In the rows, zero is written as 128.
A single turn carries every row of the set below to another of its rows. Some are shown first; where does it send the rows asked next?
Daru: [116 129 125 169  90 121 147 156 149 148 177 121 122 116 119 119 133 112
 142 143 153 100 105 162 145  85 132 160 131 132 125 126 148 145 143 126
 130 125 132 120 119 156 147 123]
rilu: [129 127 143 161 123 102 145 157 145 124 161 146 118 124 136 127 112 150
 136 128 178 108 108 144 146 131 127 153 117 141 130 135 151 153 169 147
 125 148 148 126  97 158  93 119]
sideg: [130 165 160 144  91 133 141 116 138 134 128 116 128 132  95 147 127 153
 169 125 154 124 124  93 129 123 104 141 135 110 143 115 141 129 138 102
 128 112 116 131 118 155 108 116]
Bute: [122 129 132 149 126 133 138 154 139 145 162 147 128 107 141 154 132 110
 159 156 169 114 119 172 114  97 117 172 135 137 130 142 145 144 154 135
 156 110 144 120 139 125 130 137]
Vik: [144 141 153 117 104 107 155 134 130 138 155 109 116 147 118 152 141 140
 139 127 156 129 140  93 106 109 117 108 162 105 125 140 142 118 140 129
 138 102 133 119 103 143 131 119]
pebif: [142 160 147 130 107 136 157 106 169 136 151 117 119 147  84 159 111 151
 133 116 145 117 127 105 115 104 106 113 156 126 124  97 125 124 128 132
 142  96 144 158 100 139 131 119]
gife: [152 164 159 141 123 138 129  95 141 131 143 158 122 153 107 167 106 134
 148 102 148 118 134 113 111 123 132 129 135 124 110 105 117 143 136 141
 140 110 123 152 105 145 113  96]
Duv: [120 170 132 138 110 117 122 165 144 134 119 119 123 109 154 130 110 113
 121 127 135  87  81 155  93 106 128 111 128 151 137 127 152 144 149 125
 149 120 143 152 124 131 131 113]
Zome: [122 168 147 138 112 110 116 172 145 138 132 132 132 105 159 133 125 109
 129 111 146 112 107 161  91 111 130 117 122 145 125 125 157 156 149 125
 145 103 149 145 135 123 148 119]
mebu: [109 151 156 143 106 117 124 154 136 146 123 137 123 118 150 115 136 123
 147 104 144 106  81 173 101 108 144 131 147 152 134 119 149 138 148 120
 130 104 131 165 140 143 123 126]
fop: [134 131 167 128 116 113 154 128 141 127 152 129 115 163 121 153 142 138
 134 122 159 123 129  97 105 112 128  99 156 102 113 135 131 119 147 121
 141 120 127 108 103 138 134 108]
Vason: [113 113 139 151 122 141 147 151 172 136 158 145 145 126 122 155 110 119
 156 145 162 101 113 180 124  85 111 162 129 147 141 123 130 146 144 124
 169 112 153 154 124 122 110 133]
fuziv: [140 157 158 142 106 135 143 126 140 123 116 117 124 130 112 149 129 143
 174 122 161 119 126  84 131 119 114 121 130  91 134 118 143 129 148  95
 144 118 126 134 119 137 106 117]
datap: [127 121 105 172 110 121 143 164 166 160 174 127 130 123 126 143 109 113
 153 132 129  75 111 159 136  95 126 146 126 132 142 112 138 141 144 141
 151 116 137 145 101 152 130 115]
lovev: [116 112 135 165 123 165 140 135 155 145 156 121 139 124 133 140 127 115
 150 144 166 110  94 181 122  95 124 153 137 135 132 138 139 137 129 113
 133  89 142 133 140 136 125 140]
girop: [154 147 155 141 114 110 136 117 126 139 171 120 138 149 130 175 117 134
 145 130 155 127 129  93 103 102 116 104 158 125 133 140 161 130 163 129
 130 108 143 135 112 129  95 108]
mup: [109 146 152 128 115 109 127 149 149 130 130 134 138 115 156  97 128 120
 137 108 138 103  82 158 119 109 122 122 133 146 137 114 142 142 130 114
 141 116 132 169 139 143 138 120]
gekek: [157 161 160 146  89 137 142 120 158 112 145 120 128 131  93 146 109 136
 168 113 162 143 130 100 126  93 123 109 138 106 119 115 134 133 149 107
 145 107 143 163 112 120 121 113]
Kora: [135 163 163 138 128 117 134  95 144 132 155 147 117 150 116 162 105 135
 136 115 152 103 114  86 115 107 106 128 144 132 116 119 139 131 146 132
 134 138 148 136 108 139  95  92]
lunug: [100 151 152 144 119 113 132 170 168 151 137 140 131 118 134 126 123 125
 137 107 119  92  91 165  95 128 126 112 127 143 144 106 138 136 157 123
 157 107 127 157 120 122 140 120]
piga: [129 116 127 160 133 146 131 143 153 140 172 134 132 123 141 150 104  85
 141 144 157  99 112 177 108 101 112 144 135 134 136 156 130 146 130 137
 158  97 133 138 115 124 119 115]
por: [134 121 142 146 154 135 144 145 151 125 144 155 108 133 143 146 116 141
 122 121 188 113 121 168 117 147 125 149 127 138 119 138 126 152 142 161
 136 109 150 129 100 148 107 131]
duz: [151 131 116 167 129 135 150 149 169 134 169 122 100 124 124 131 101 141
 115 111 169 109 105 157 128 126 137 120 134 136 113 126 136 140 146 164
 119 101 165 145  85 151 127 128]
rego: [137 108 134 177 133 124 145 155 164 119 167 132 117 115 152 129 120 145
 159 133 188 127  97 144 128 125 108 123 149 130 144 146 153 128 173 131
 123 117 155 130 115 137 109 133]
nim: [123 138 119 140 118 123 145 161 133 164 172 114 124 111 120 133 111 108
 126 146 137  84 108 156 130 101 137 161 110 131 121 146 145 141 139 148
 146 119 151 124 105 141 121 125]
Menim: [149 155 154 134 118 135 139 104 146 135 145 148 138 165 106 188 109 149
 137 120 145 118 141 122 100 121 123 123 141 137 125 102 119 144 137 143
 146 102 124 146 101 146 115 105]
Mazod: [141 146 170 123  85 131 145 127 123 124 133 122 135 153 101 157 131 152
 157 134 161 150 135 118 102 116 134 133 139 119 128 142 127 129 141 118
 134 106 115 121 111 149 117 116]
Vobig: [138 140 171 136  97 137 145 129 125 124 125 121 133 161 109 160 129 152
 155 130 156 130 117 109 107 116 151 116 131 108 123 140 131 125 156 107
 133 121 119 116 108 143 102 112]
sok: [152 163 160 149  99 140 142  98 152 123 158 121 141 131  95 149 113 143
 162 123 157 142 127 105 131 105 106 115 147 118 135 107 143 137 146 109
 136  96 129 167 123 125 116 120]
ripit: [115 122 129 144 121 133 156 150 153 155 163 118 143 119 115 120 125 120
 133 133 142  86 114 164 161 103 133 157 106 121 125 109 139 152 124 126
 148 109 140 148 116 146 129 139]
Nule: [143 110 130 158 121 130 161 163 162 120 167 112 114 120 124 103 120 144
 131 125 170 128 106 154 142 137 137 111 129 111 127 142 131 134 149 140
 128 105 137 134  91 146 138 137]
bili: [146 163 147 141 106 146 144 116 169 135 133 127 103 142  89 160 110 145
 158  99 149 119 125 105 104 107 120 121 149 116 114 104 116 116 131 130
 140  97 148 152 101 141 128 111]
Dez: [133 160 158 143 116 108 135 110 139 138 153 137 126 158 116 175 110 133
 130 122 150  96 134  92 113 117  98 125 144 130 135 118 145 145 143 130
 138 128 127 128  96 151  93  91]
bel: [146 137 128 187 127 138 140 140 184 106 164 139 104 107 130 136  97 128
 144 126 193 121 107 154 134 118  96 127 144 137 136 125 144 152 162 138
 136 113 157 155 105 128 116 124]
rada: [128 124 146 147 128 157 156 157 163 112 126 131 113 122 112 132 108 155
 139 137 184 126 105 171 121 146 126 146 114 129 133 145 116 139 147 135
 144 110 141 132  98 138 108 141]
sul: [ 99 163 166 142  95 103 126 172 150 146 134 133 112 116 136 117 135 111
 127  99 150 108  97 169  95 105 134 131 137 149 122 126 154 148 146 121
 135 108 143 145 126 133 136 119]
buz: [114 159 151 146 111 117 127 158 149 130 131 140 125 120 141 126 114 105
 125 124 135  93  87 174  94 115 133 108 137 148 143 124 139 150 160 123
 163 117 113 165 117 119 127 110]
Dis: [139 149 125 174 119 132 146 157 161 121 139 139 115 102 116 131 103 154
 154 129 170 106 112 148 154 143 122 151 104 127 139 109 141 156 168 139
 139 131 138 145  99 149 106 130]
beg: [104 145 161 131 113 116 127 160 170 133 142 133 153 120 139 114 112 131
 137 111 128 114  81 164 100 109 124 115 119 158 138 118 138 136 146 115
 145 113 150 164 133 122 137 119]
sav: [152 144 154 139 130 112 139 112 136 139 172 140 133 152 134 169 124 144
 147 120 148 125 121  89 107 105 130  99 154 122 114 121 150 120 169 134
 130 119 151 129 118 128 116 108]

Vobig -> fuziv
mebu -> mup
Where do these go?
nim -> Bute
Vik -> Mazod
Dis -> bel

A single turn carries every row of the set below to another of its rows. Some are shown first; where does it send the rows asked next?
sokaz: [117 128 159 151 117 171 138 153  91 121 120 103 136 125 121 109 128 115
 116  95 102 127 105 124 113 127 146  93 123 140 129 111 167 137 147 136
 128 132]
rula: [118 129 124 117 119 122 126 151 125 154 148 120 134 145 124  94 147 111
 132  78 128 145 115 122  99 112 162 111 131 128 140  91 158 136 149 125
 147 134]
pifat: [ 97 138 104 153 137 153 107 141 129 134 153 121 127 130 121 121 156 154
 111  97 141 140 117 132 108 123 111  76 166 162 124 101 123 120 149 144
 147 121]
poro: [121 149 145 144 124 141 119 145 123 139 164 147 155 150 126 129 140 151
 142 144 133 134 109 130 130 119 120 141 108 128 136 114 127 151 151 128
 146 126]
pizen: [120 137 134 120  93 145 134 146 129 135 134 143 131 136 167 166 129 148
 131 119 108 134 126 136 145 125 136  90 143 147 139  78 166 174 138 146
 139 122]
luba: [126 146 128 148 109 161 106 134  79 144 116 110 120 142 140 104 135 128
 126 145 127 108 146 133 122 112 113  96 176 138 119 116 137 123 140 157
 128 103]
Nupe: [143 129 136 107 138 139 133 110 113 148 134 131  95 128 161 105 125 144
 145 105 151 134 151 143 146 127 125  87 158 129 150 135 139 152 141 150
 142 129]
saz: [100 130 157 116 137 140 140 159 155 130 104 109 113 131 134 142 125 119
 114 128 148 110 129 125 134 134 133 101 129 134 118 149 122 138 149 140
 155 115]
sasem: [120 159 133 155  98 129  89 140 152 165 131 127 134 111 143  95 130 132
 137 128 149 101 124 141 133 120 117 118 141 164 128 116 133 136 156 147
 158 140]
med: [139 135 152 149 103 118 118 147 140 132 137 131 136 155 145 107 137 147
 143 150 125 146 130 136 130 157 118 123 137 123 152  96 153 111 134 149
 158 101]
tudo: [114 117 157 141 114 157 139 148 136 141 127 106 115 139 130  64 137 119
 117 113 126 123 109 138 125 161 144 111 148 150 129 113 155 142 172 157
 157 135]
zarek: [109 139 150 131 140 153 138 147 132 138 151 125 115 142 126 126 145 122
 108 133 155 102 105 122 122 146 122 112 122 127 151 148 117 158 150 129
 134 106]
Mes: [128 154 176 156 121 169 112 153 104 159 143 139 120 119 150 139 123 164
 104 104 121 128 131 133 121 132 112  73 129 159 131 103 137 139 123 127
 144 145]
Supiv: [136 133 146 142 115 125 105 156 122 119 138 137 128 160 163 128 113 170
 109 121 153 128 135 106 126 129 144  90 148 124 138  91 168 182 136 136
 149 140]
voro: [111 138 128 145 105  97 125 168 112 148 140 128 122 147 139 124 152 122
 117 133 141 134 151 127 109 156 157  93 154 139 143 120 139 123 122 149
 152  87]
lav: [107 131 131  99 104 145 144 143 102 143 126 125 124 116 123 173 135 135
 125 119 137 121 133 117 119 121 139 101 152 144 140 138 169 150 132 142
 145 115]
lir: [117 133 136 126  87 148 128 166 121 152 135 120 124 134 166  59 130 123
 112 112 126 156 108 108 123 119 146  91 135 146 137 115 165 159 122 140
 148 129]
fub: [123 138 141 119 120 115 129 158 116 146 137 124 140 156 115 100 143 100
 130  89 112 140 120 130 119 114 171  86 138 148 125 107 150 142 154 122
 155 146]
Feni: [106 123 159 139 133 114 120 150 159 108 120 124 155 141 126 134 124 142
 142 139 125 144 128 118 142 124 128 117 133 141 110 108 136 128 142 142
 162 138]
Rezep: [143 147 140 152  99 121 105 142 151 142 117 142 155 140 130 103 127 146
 147 140 125 118 138 142 143 113 116 110 135 154 128 128 159 160 158 138
 171 109]
Fezok: [139 151 161 133 119 140  86 129  95 135 133 139 128 144 162 105 112 140
 110 132 153 120 122 105 146 116 155  72 159 158 129 102 163 166 130 132
 147 134]
molub: [118 109 160 132 117 171 103 148 141 124 129 142 132 158 141 136 124 167
 112 137 132 115 107 145 109 109 134  79 142 140 136  78 158 159 142 155
 154  97]
mer: [123 146 170 165 109 162 137 170 132 135 146 143 129 140 163 129 118 160
 132 112 135 109 130 106 132 125 116  69 134 152 125  83 149 144 144 151
 146 120]
bot: [116 134 104 143 162 147 106 149 132 135 145 114 146 120 171 117 129 138
 114 107 122 152 108 123 144 127 134  86 145 142 136 142 122 156 127 128
 135 121]
tola: [129 116 156 129 116 162 112 161  98 118 122 105 131 117 124 103 129 133
 106  91 117 124 114 120  89 115 140 103 115 137 131 118 166 141 156 143
 139 137]
Begog: [121 122 164 121 150 104  80 137 148 131 139 130 134 121 134 118 126 136
 130 107 127 135 156 126 132 129 140 109 133 142 119 116 129 126 141 124
 168 138]
namu: [114 116 139 125 117 158 122 145 136 144 117 129 125 141 132 108 151 156
  96 140 171 133 103 128 109 133 138  67 129 164 144 127 145 157 125 142
 151  78]
kanol: [120 134 129 142  96 148 101 128 103 116 127 118 104 118 129  96 134 139
 129 125 143 121 151 136 114 106 100  78 162 137 138 124 134 120 132 162
 135 121]
Ripub: [124 128 154 131 107 162 144 145 130 152 128 126 111 130 135  67 136 128
 111 106 122 120 119 164 111 146 137 112 124 143 122 120 144 149 168 146
 169 136]
ruzek: [100 109 156 143 131 172  75 141 135 144 116 102 139 125 139 132 122 162
 102 121 130 123 103 124 118 124 133  88 163 154 140  89 163 148 129 143
 138 121]
bazor: [122 141 136 118 167 145 100 156 115 139 134 123 114 139 162 130 131 150
 113 104 127 181 118 133 143 121 137  95 139 144 133 147 128 141 132 142
 142 119]
Fanid: [101 147 117 147  99 108 115 153 127 160 124 142 124 131 119 117 147 129
 127 116 154 123 149 138 120 113 152  94 143 153 140 141 155 165 137 145
 153  83]
nok: [126 126 150 108  98 141 130 157 114 149 119 139 121 140 159  70 135 118
 102 115 101 162 111 129 114 117 141  89 145 151 122 112 162 166 121 140
 154 118]
vun: [122 132 133 101 101 148 111 120 120 139 137 140 121  99 186 131 128 139
 121 115 130 133 125 128 128 117 134  94 145 144 139  74 155 137 110 141
 142 115]
Duk: [119 132 137 134 120 128 136 145  93 127 142 120 133 138 126 142 120 140
 105 126 160 110 135  94 106 139 146  92 158 123 139 143 166 152 120 124
 150 132]
fim: [125 145 169 147 124 119 102 122 128 146 126 135 114 152 133 105 136 127
 118 148 129 136 113 166 123 151 127 119 162 139 132  96 131 112 126 150
 152 122]
Veb: [122 141 149 141 121 151 154 166 129 164 113 130 127 130 159 116 144 147
 104 124 154 130 131 105 124 146 125  70 130 172 114 121 135 137 127 140
 148  85]
Deze: [106 158 121 154 144 162 107 155 107 152 129 119 118 161 120 127 139 156
 107 110 142 147 127 143 119 113 132  81 159 155 103 109 125 115 151 140
 161 122]
vab: [143 118 116 111 139 146 121 122 113 150 133 107 128 139 171 104 124 131
 138 134 137 111 140 137 147 138 147  84 176 133 146 128 134 152 149 144
 144 128]
voker: [109 149 143 143 134 152  98 122 122 164 165 123 146 140 131 125 136 123
 148 126 124 132 119 139 158 133 153 123 124 140 150 108 135 136 141 113
 142 118]

Mes -> fim
kanol -> Nupe
nok -> fub
Where do these go?
Duk -> zarek
pizen -> Feni

A single turn carries every row of the set below to another of its rows. Some are shown first; where does it send the rows asked next?
fupor: [131 134 134 109 114 148 146 153 130 144 120 123 148 101 125 160 109 157
 159]
bugul: [118 151 106 129 135 141 155 168 118 133 120 132 130 107 118 119 154 133
 140]
Genu: [116 170 135 127 127 148 130 153 126 136 120 152 138 104 130 111 149 134
 136]
gipo: [105 140 107 131 136 148 149 145 122 149 110 129 154 106 128 135 161 114
 152]
pel: [128 126 133 107 104 140 149 151 124 149 133 131 131 112 121 151 112 162
 152]
Mami: [111 154 139  88 137 115 122 136 132 135 117  87 117 116 130 147 122 120
 111]
nat: [102 149 150 106 148 136 111 130 141 136 115 103 115 114 121 156 128 138
 107]
bagol: [116 140 119 111 123 139 124 147  95 148 106 134 154 120 143 124 162 117
 153]
rusaz: [146 125 159 134 148 127 123 114 147 106 112 127 137 131 137 116 116 136
 135]
Zef: [ 99 131 129 106 144 119 120 123 136 144 120  93 125  98 137 166 132 121
 113]
Momog: [136 152 135 110 113 121 123 146 113 152 126 137 118  95 134 164 157 134
 155]
popav: [118 113 142 132 171 107 120 130 136 121 134 114 149 141 144 115 140 110
 127]
kosag: [119 119 148 111 166 107 125 147 134 118 130 105 159 142 128 107 128 117
 130]
Fafan: [131 133 129 126 104 127 147 118 120 153 131 135 111 140 150 151 135 127
 152]
nalik: [139  92 136 139 143 119 130 123 119 135 130 118 140 148 149 128 119 125
 138]
Biz: [134 112 158 109 122  99 139 125 136 127 131  97 161 120 135 105 118 122
 144]
naz: [104 136 141 103 135 116 103 127 118 144 122  99 110 126 140 154 140 124
 110]
zigu: [141 161 128 100 128 137 144 152 121 147 106 121 126 120 116 167 148 137
 159]
kemog: [125 151 128 106 117 138 130 149 130 159 116 136 143  98 126 176 135 134
 159]
bilu: [121 108 141 127 176 117 120 152 132 118 144 122 154 120 137 118 125 142
 122]
Moku: [122 163 143 116 111 128 133 146 137 154 114 130 119 122 107 155 152 119
 159]
fofut: [113 118 145 117 168 103 129 141 134 116 124 107 157 143 122 111 127 116
 132]
beb: [135 126 135 131 109 129 130 129 122 135 129 133 125  79 141 159 148 148
 157]
Par: [134 171 121 113 111 113 146 144 134 155 125 132 119 115 138 159 145 118
 151]
vope: [119 112 143 122 174 109 121 145 128 118 138 125 161 118 138 121 121 142
 122]
vizik: [114 119 143 135 172 100 130 131 134 121 138 116 145 137 138 114 139 116
 124]
bepit: [144 151 150 112 123 156 143 115 133 126 102 131 122 124 125 151 126 142
 159]
tuvef: [135 142 118 130 100 110 150 134 124 149 134 127 113 126 157 147 137 121
 151]
bepi: [130  97 137 138 145 114 144 115 151 110 119 107 149 102 127 128 136 139
 143]
nopa: [146 154 148 108 122 150 144 134 124 129  97 118 128 140 117 148 135 145
 162]
poz: [116 112 139 133 170  97 126 140 133 114 143 118 148 107 138 116 129 122
 125]
Laku: [120 153 150 121  94 122 144 128 141 144 114 112 126 131 116 135 141 108
 164]
sir: [125 141 146  97  89 118 151 131 132 139 116 111 128 122 115 131 131 121
 166]
feg: [125 171 126 103 125 137 135 150 111 140 115 135 155 102 148 112 137 113
 146]
vav: [109 130 128  99 146 125 122 149 121 135 123  92 111 109 123 160 129 145
 106]
boriz: [122 119 155 118 180 121 122 138 130 113 123 112 164 125 126 120 123 127
 131]
ror: [136 106 147 130 141 124 149 151 136 129 146 111 142 129 117 114 105 151
 128]
kelob: [131 126 129 122 108 125 148 115 132 127 123 125 119  79 133 154 143 135
 164]
Firor: [123 123 152 119 179 121 120 138 143 109 124 114 162 120 129 115 124 126
 131]
sokes: [117 107 132 129 168  99 128 142 140 115 142 109 153 109 138 115 135 120
 128]

bepi -> Biz
bagol -> Genu
Laku -> fupor
Where do these go?
bilu -> popav
Moku -> kemog
vav -> naz
kelob -> sir
boriz -> poz

